Here is a table of points, one per row:
[-2.1  0.6  0.4  0.   0.9  0.7 -1.3  1.6 -1.7  0.3 -2.   0.7  0.  -0.2 -0.4  1.1 -0.9 -0.9 -0.2  1.4  0.2 -0.5 -0.5 -1. ]
[ 0.5 -1.1 -2.9  1.   0.2 -0.3 -0.3 -0.4  0.2 -1.2 -0.5 -0.6  1.1 -0.3  0.9  0.8  0.2  0.8 -1.3  0.4 -2.2 -0.2  0.6 -1. ]
[-2.   0.3  0.4  0.9  0.5 -0.9 -0.8  1.2  2.1  0.4  0.5 -1.5  0.7  0.7  0.1  0.6 -1.4  0.2  0.6  0.3 -0.2 -2.1  0.4  0.8]
[-0.8 -0.7 -0.8 -0.2  0.1 -0.9 -0.5 -1.  -0.6  0.4  0.8  0.1  0.2 -0.3  0.1 -1.3 -0.9 -3.   0.2  2.1 -1.1 -0.9  0.5  0.3]
[ 0.2  1.   1.1  0.6 -2.3  0.3  1.1  1.9 -0.5 -0.8 -1.5  0.4 -1.2  0.7 -0.8  0.6  0.1 -0.3 -0.6 -0.5 -1.8  1.2 -1.4 -0.9]
[-2.1  1.1  0.5 -2.2  0.1  1.4  0.8  0.7  1.5 -0.8 -0.1  0.7 -0.2  0.2  0.7 -0.7 -1.  -0.1  0.5 -2.1 -1.2  0.2  0.1  0.7]
[ 0.4 -0.3  0.4  0.5  0.  -1.1 -0.8  0.5 -1.3 -0.1  1.9  0.8  1.6  0.4  0.4 -0.7 -0.3  1.   0.5  0.8 -1.2  0.8 -0.4 -1.4]
[-0.1  0.8  1.   1.2  0.7  1.2 -2.4 -1.4  0.2 -0.8 -1.1  0.3 -0.1 -0.3 -0.4 -0.7  0.7 -1.4 -0.2 -1.3  0.1  1.  -1.4  2.6]
[ 0.6 -0.6 -1.  -0.1 -0.8  1.1  2.  -1.1 -0.4 -0.4  0.4 -0.1  0.4 -0.5 -0.6  0.3 -1.3  0.7  0.5  1.6 -0.4  0.4 -1.1  1.8]
[ 1.7 -0.2  0.2  0.8 -0.5  0.  -1.1 -0.1  2.9  0.7  0.6  2.   0.4 -1.1  0.6 -0.4 -0.5  1.5  0.5  0.2  0.9 -0.1 -0.9 -0.3]
[ 0.7 -0.1 -0.7 -0.2  0.5 -0.1 -1.1  0.9 -0.3 -1.  -1.1 -0.9  2.5 -1.1 -0.8  1.4 -0.3  0.7  1.3 -1.5  0.6  0.  -0.5 -1. ]
[-0.4  0.7  1.   0.8 -0.6 -0.9 -0.1 -1.5 -0.2  0.9  1.8  0.  -0.5  0.  -0.2  0.8  0.3 -0.2 -0.2  1.4  0.   1.2  0.   1.1]
[ 0.9 -1.6  0.2 -0.9  1.3 -0.1 -0.1 -1.2  2.1  1.7 -0.5 -0.7 -0.8  0.4  0.   1.7  0.4 -0.4 -0.3 -0.2 -1.9  0.9 -0.9 -1.4]
[ 0.6 -0.6 -0.4 -1.1 -2.5 -1.1 -1.6 -1.1 -0.4  2.2 -0.1 -1.4  0.1  1.9 -0.4 -0.9 -0.5 -0.4  0.3  0.   1.4 -0.7  0.4 -0.2]
[ 1.6  0.2 -0.2 -0.8  0.3 -1.5  2.1  0.3 -0.8 -0.8 -0.3 -2.   1.5  0.5 -0.1 -0.8  0.  -1.5 -1.  -0.7 -1.   0.4  0.7  0.2]
[ 0.1  0.5  0.7  1.2  0.2  0.7 -0.2  0.5  0.2 -1.4 -0.4 -1.7  1.2  0.  -0.1 -1.5 -1.5  0.2  0.2  2.   0.3  1.8 -1.1 -0.6]
[-0.9 -0.8  0.6 -0.9  0.1  0.8 -0.9  0.4  0.8 -0.1  1.2  0.5  0.6 -0.7 -2.9  1.4 -0.3  0.6 -0.4 -0.8 -0.1  1.  -0.3 -0.2]
[ 0.9 -1.9  0.7 -0.5 -0.3  2.1 -1.   0.9 -0.6 -1.8  0.9 -0.5 -0.5  0.9  0.8  0.8  2.3  0.6  2.   0.5  0.3  0.   1.1  0.3]
[ 0.  -0.7  0.2 -0.2  0.4  0.3  2.3 -0.3 -0.1 -0.7  0.6  2.2  1.2  0.8  0.3  0.   0.6 -1.2  0.4 -1.2  0.5 -0.8 -0.4 -1.6]
[ 1.4  1.3  0.8 -1.   0.8  1.7  0.3 -1.9 -0.4  0.6  0.6 -1.4 -2.5 -1.8 -2.3 -1.3 -2.3  0.9 -0.6 -1.2 -0.3 -0.7  0.4 -1.3]
[ 0.5 -0.6  0.4 -1.1 -1.3 -1.1 -1.4  0.2  0.8 -0.6 -0.2  0.6 -1.3 -1.4 -0.5  1.   0.7 -0.4 -1.1 -1.1  0.8  1.2 -0.2  1.8]
[ 0.1 -0.5 -2.5 -2.   0.1 -0.4  0.4  1.3 -0.8 -1.5 -0.6  0.6 -0.1  2.  -1.  -1.2  0.9 -0.7 -0.3 -0.1  0.7 -0.3 -0.9 -0.1]
[-0.6 -0.5 -0.1  0.6  0.2 -0.3 -0.8 -0.4  0.4 -0.3 -0.6 -0.1 -2.  -1.1 -0.1 -1.3  1.1 -0.7 -1.1  0.7  0.8 -1.6  0.6 -1.5]
[-0.3  0.4 -0.7 -0.4 -0.8  1.5  0.2 -0.6  1.6  0.7  1.3  0.4  0.9  1.  -0.2  0.9  0.6  0.9 -1.4  0.1  0.7  1.1  1.1 -0.5]
[-0.3  2.1 -1.   0.3  1.3  1.2  1.  -1.2 -1.  -0.4  0.4 -0.7 -0.1  0.4  0.9  0.4  2.3  1.2 -0.3 -0.9  0.9  0.1  1.8 -0.5]
[ 0.9  0.2 -1.2 -0.4  1.3 -0.4  1.2  2.5  0.5 -0.5 -0.1 -0.3 -0.8 -1.2  1.7 -1.  -1.5  0.5 -0.9  1.3  0.8 -0.5 -0.7  2.1]
[-0.1 -0.3 -0.3  1.   1.6  0.2  1.4  1.2 -0.8  0.9  0.6 -1.5 -0.2  0.5  0.3  0.2  0.  -1.7  0.6 -1.2  2.2  0.2 -0.5 -0.1]
[ 1.3  1.3 -0.4 -0.9  1.3  0.  -1.4 -0.5 -0.2  0.7  0.3  1.4 -2.   0.6  0.9  1.7  0.3 -0.2  0.1  0.4 -0.1  1.1 -0.5 -0.2]
[ 0.6 -0.2  1.5 -0.3  1.7  0.3  0.1 -0.6 -1.2  2.  -1.7  1.2  0.7  1.5  1.1  0.4 -0.9  0.8 -2.1  0.8  1.   0.1  0.7  1.2]
[ 0.4 -0.6  0.9 -0.6 -0.6 -0.1 -1.1 -0.7 -2.1 -0.6  1.2  0.2  0.4 -0.3  2.5 -0.2 -1.6 -0.8  0.7 -1.7 -0.8 -0.6  1.5 -0.2]
[ 0.2  1.   0.8 -1.3  0.3 -2.4  1.7 -1.3  0.2 -1.  -0.3 -1.3  1.9 -0.9  0.3  0.9  1.1  1.   1.1  0.5  0.  -1.3 -0.3 -0.1]
[ 0.8  0.3  0.3  0.7 -2.   1.2 -0.1  0.7  0.6  0.   0.4 -0.1 -0.2 -1.6  0.3  2.3 -0.4 -1.2  1.3  1.8  0.5 -1.   0.9  0.5]
[ 0.4  1.9 -1.7  1.4 -1.1 -0.5  0.6  1.5 -0.2  1.2 -0.4  0.   0.9 -0.4  1.  -0.7  0.4 -1.1  0.8 -1.3  0.1  0.7  0.9 -0.6]
[-0.7 -1.4 -1.6  1.6 -0.3  0.   0.1  0.4 -2.6  0.6  0.5  0.2  0.1 -0.3  0.5 -0.9  0.4  2.1  0.3 -1.6 -1.2 -0.5 -1.1  1.6]
Along one direction, these points spread out more than along any other. Take the direction at right angles to it along which they spread out most. Go by this last direction. How far along it is each point below, from 0 to 99? The average is 50, and the first point in the table lies past the average. One standard deviation of the points above along it is 16.
[-0.9 -1.5  1.4  0.6 -0.5 -0.3  0.8  0.4 -0.9 -0.2  1.2  0.2  0.9 -1.7 -0.2  0.8  2.3  0.3 -2.3 -0.5  0.2  0.1 -0.2 -0.1] 37
[-0.3 -0.2  0.2  0.4  0.3 -2.5 -0.2  0.2  0.9 -1.5  0.4  0.3 -0.8  2.4 -0.9 -1.  -1.4 -0.3 -0.6 -0.5  0.6  1.1  1.8 -0.2] 54
[-1.8 -0.8  0.7  0.5 -0.4 -0.5  1.  -0.8  0.7 -1.1 -1.6 -0.4 -2.1 -0.5  2.1  0.4 -0.2  0.1  1.2 -0.2  1.7  0.5 -1.8 -1.2] 51
[-0.7  0.7 -0.6  0.2  1.2  0.1  0.3  0.4  0.4  1.2  1.2 -0.5 -1.5  0.4 -0.5 -0.3 -0.1  0.   0.2  0.8 -1.5 -0.7 -0.5 -0.2] 59
[-1.2  0.3  0.  -2.3 -1.3  0.8 -0.3  1.1  0.9  0.7 -1.4 -0.4 -0.2 -1.4  0.6 -1.3  0.5  0.6 -0.6  1.4 -0.9 -0.5  0.9 -0.8] 57
[-0.1 -0.9  0.2  0.8  1.2 -0.6  1.1 -0.2  0.3  1.8 -2.3  1.  -0.7  0.3 -1.6 -0.1  0.3  0.4  2.   0.6 -0.6  0.8  2.5  1. ] 52
[ 0.   0.1 -0.4  1.2 -1.9  1.5 -0.2 -1.6  1.2 -0.2  0.2  0.3  0.5  1.5 -0.9 -0.5  0.  -0.6 -0.6 -0.4  0.4 -1.3 -0.3  0.5] 49
[-0.6 -0.2  0.5  0.   0.7 -0.1 -1.2 -0.2 -0.5  1.2  0.4  0.2  1.4 -0.6  0.5 -1.9  2.2 -0.2  1.3  0.2 -0.4  1.  -0.3 -0.1] 49
[ 0.1  1.2 -1.  -0.7 -1.  -0.6  0.8 -2.2 -0.9 -0.1  0.   0.9 -0.1 -0.3 -1.   0.6 -0.7  1.1  0.   0.1  1.4  0.  -0.1  1. ] 47
[ 1.4  0.4  2.3  1.6  0.7 -0.3 -0.4  1.4  0.1 -0.4 -0.4  0.8 -1.3  0.7 -0.2 -0.2  0.3  0.8 -0.3 -0.4 -0.3 -2.7 -0.7 -0.2] 54
